Rotation paths and how fast each direction turns (deg/step)
Each turn is a multiple of 5 degrees from 10 to 175, or 0.
Each row of a path follows its step; steps can be skipped.
Rotation 1:
step 0: [ 2.00  4.81 -2.49 -1.67  0.43  4.24  0.92 -1.99  0.04 -0.21  3.00 -2.60
 -0.49  2.88 -4.83 -2.10  2.53  1.02 -0.83  0.20  0.95  1.05 -0.29 -1.96
  1.14 -2.65 -0.63 -3.41 -0.24  4.83 -0.17 -1.74  3.59  2.29  0.04  0.02
 -0.22  3.11  6.31 -6.68 -1.00  1.99  1.30  0.80 -1.29]
step 1: [ 2.68 -1.75  1.45 -3.97  2.17 -2.60 -1.99  1.83  1.97 -0.23  0.24 -0.62
  1.16  4.97 -4.92  0.37  3.10 -0.06  2.72  0.80 -1.16 -3.91 -1.46 -2.23
  0.31 -1.34  0.18  1.27  4.33 -0.90  0.93  2.35  0.62 -1.98  4.32 -0.41
 -0.52  4.00 -3.19 -1.72 -5.71 -4.13  1.33  1.29 -3.98]
step 2: [ 0.77 -4.49  3.14 -2.10  1.92  1.81  2.24 -2.02  2.96 -2.22 -1.51 -0.81
 -2.89 -1.70  2.05  4.34  6.57 -0.12 -3.05  1.02  0.68 -0.59  1.50  5.85
  2.96  1.46 -1.81 -1.48  2.26 -1.89 -1.11  3.09  2.11  1.46  0.32 -1.72
 -1.79 -0.08 -2.19  1.83  1.01 -5.66  0.65 -1.87  2.51]
step 3: [-3.00 -2.17  0.20  0.01 -2.32  4.59  0.23  0.25  1.79 -0.03  1.46 -5.06
  2.44 -1.89  0.67 -4.44  0.93 -1.59  2.63  6.36 -0.15  1.44 -0.46  1.67
  4.49 -0.69  2.44  1.45 -5.62  1.20  0.42  1.27 -0.71  1.08  3.10 -0.10
  0.16  1.28 -1.81  0.95  6.03  0.04 -1.89  1.68  3.57]
step 4: [-0.59 -1.11 -2.07 -0.05 -1.93  0.51 -2.39  1.31 -3.51 -2.34 -3.09 -0.85
 -2.42 -0.60  2.20 -2.24 -0.83 -1.12  4.71  5.24 -3.39  2.22  2.06 -1.30
 -4.97  5.91  1.33  2.78 -0.14  1.58  1.19  0.74 -1.76 -2.68 -0.37  1.23
  3.52 -0.46  1.89 -0.88  0.97 -2.71 -3.53 -1.34 -6.00]
step 5: [ 1.26  2.32  0.77  0.05  5.62 -0.81  1.30 -5.89 -1.90  1.47 -0.11 -1.24
 -4.45  2.33  1.24 -0.23  0.99  2.18 -2.86  1.55 -1.24  1.60  1.97  0.12
 -3.04 -0.84 -3.70 -0.30 -2.29  7.20 -2.44 -1.69  1.26  0.61 -4.25  1.03
 -2.43  2.65  3.83 -3.42 -0.59  0.74 -2.56 -1.87 -1.51]
step 6: [-0.75  3.72  0.38 -1.35  1.14  0.14 -0.49 -0.76 -0.25  2.81  0.45 -2.91
  4.28  1.46 -5.07 -1.64  1.84  0.42 -5.85  2.10 -0.21 -3.42  0.97 -3.21
  0.91 -3.82  2.64  1.75  0.39  3.64 -2.66 -0.67  2.31 -2.77  6.02 -1.31
 -1.15  0.39  0.30 -1.47 -4.72 -1.23  2.83  2.83 -2.48]
step 7: [-0.08 -2.01 -0.24 -4.44 -0.56  3.52  0.92  3.68  2.78 -1.19 -1.68 -0.18
 -0.98 -0.70 -5.39  4.06  5.03 -0.97  1.27 -1.27  3.28 -4.09  0.93  2.11
  1.29  4.59 -1.25 -2.80  4.09 -2.20 -3.42  1.06  2.79 -1.93  0.61 -0.89
  2.96  1.22  1.79 -2.16 -1.08 -3.95  1.31 -0.49 -1.86]
step 8: [-1.12 -1.32  3.31 -2.90  2.11  0.84  0.37 -2.42  5.33 -1.96  2.16  0.67
 -2.43  1.04  0.40 -1.19  4.42 -2.52  6.04  4.51  2.70  0.09 -1.42  1.90
  2.82 -1.12 -1.17 -0.55  1.11 -0.22  0.37  3.64 -0.95  3.73  2.43  0.71
 -4.78  2.71 -1.82 -0.98  4.40  1.37 -1.66 -0.72  3.43]
step 9: [ 0.87 -3.56 -0.71 -0.05 -3.16  1.05 -0.50 -0.39 -4.52 -4.62 -1.04 -1.99
  0.71 -0.84  4.42 -2.30  0.65 -0.99  1.67  6.49 -3.95  2.60  1.77  2.44
 -0.89 -1.04  4.00  1.12 -0.86  1.95  4.76  3.71  2.34 -0.31  4.25  2.12
 -0.49 -0.81 -2.51  1.99  0.54 -2.79  2.48  0.47 -1.78]
Directions:
[-0.12  1.35 -0.10 -0.95  0.28 -0.53 -1.19  0.49 -0.41 -0.81  0.58  0.53
  0.80  0.48  0.12  1.24  0.09  0.48  0.61  0.35 -0.01  0.93  0.39  0.12
 -1.21 -0.12  0.75 -0.65 -0.25  0.18  1.56 -1.34  0.15  0.42  0.33  1.60
 -0.57  0.51  0.71 -0.33  1.06 -0.99 -0.63  0.05  0.69]  80
[-0.55  0.01  0.26  0.53  1.46  0.52 -0.15 -0.76 -0.64 -0.52 -0.82  0.14
 -1.30  0.26 -0.48  0.70  0.55  0.31 -0.74 -0.28 -0.89  0.03 -0.92 -1.37
 -0.32 -1.26  0.29  0.65 -0.22 -0.58  0.82 -1.27  0.71  0.21  0.10 -0.26
  1.92  0.82 -0.21 -0.85 -1.04  0.25  0.32  0.49  0.22]  70
[ 0.53 -1.45 -0.59  0.82 -1.36 -0.01 -0.35 -1.14  0.92 -1.96 -0.18  0.13
 -0.12  0.83 -0.38 -0.21  0.39  1.40  0.81 -0.76 -0.69  0.23  0.54  0.25
  1.14 -0.36  1.01  0.22  0.30 -0.61  0.28  0.12 -0.06  0.89  0.00 -0.39
 -0.38  0.98 -0.88  0.73  0.55 -0.91 -0.01  0.00  0.36]  55
[ 0.64  0.44  0.23  0.29  0.24  0.19 -0.75  0.46  0.74 -0.72 -0.79 -1.58
  0.34 -1.15  0.31  1.05  0.04  1.40 -0.65 -0.08  0.38 -2.05  0.29  0.39
 -0.35 -0.85 -1.14  0.49 -0.49 -0.66 -0.79 -0.48 -0.79 -0.29  0.94  0.04
  0.31 -0.38  0.56  0.91  0.89 -0.23 -0.23  0.96  0.25]  85
[-1.47 -0.54  0.59  0.53 -1.50 -0.09 -0.20  0.40 -0.08  0.87 -0.76 -0.18
 -0.04  0.69  0.09 -1.27  0.21  0.15 -0.37 -0.42  0.60 -0.33  0.38  0.30
 -0.48 -1.21 -1.35 -0.16 -0.83 -0.85  0.51 -0.36  0.21  0.50  0.78  0.07
 -1.35  0.57 -0.27 -1.97 -0.23  0.12 -1.24 -0.12  0.34]  140
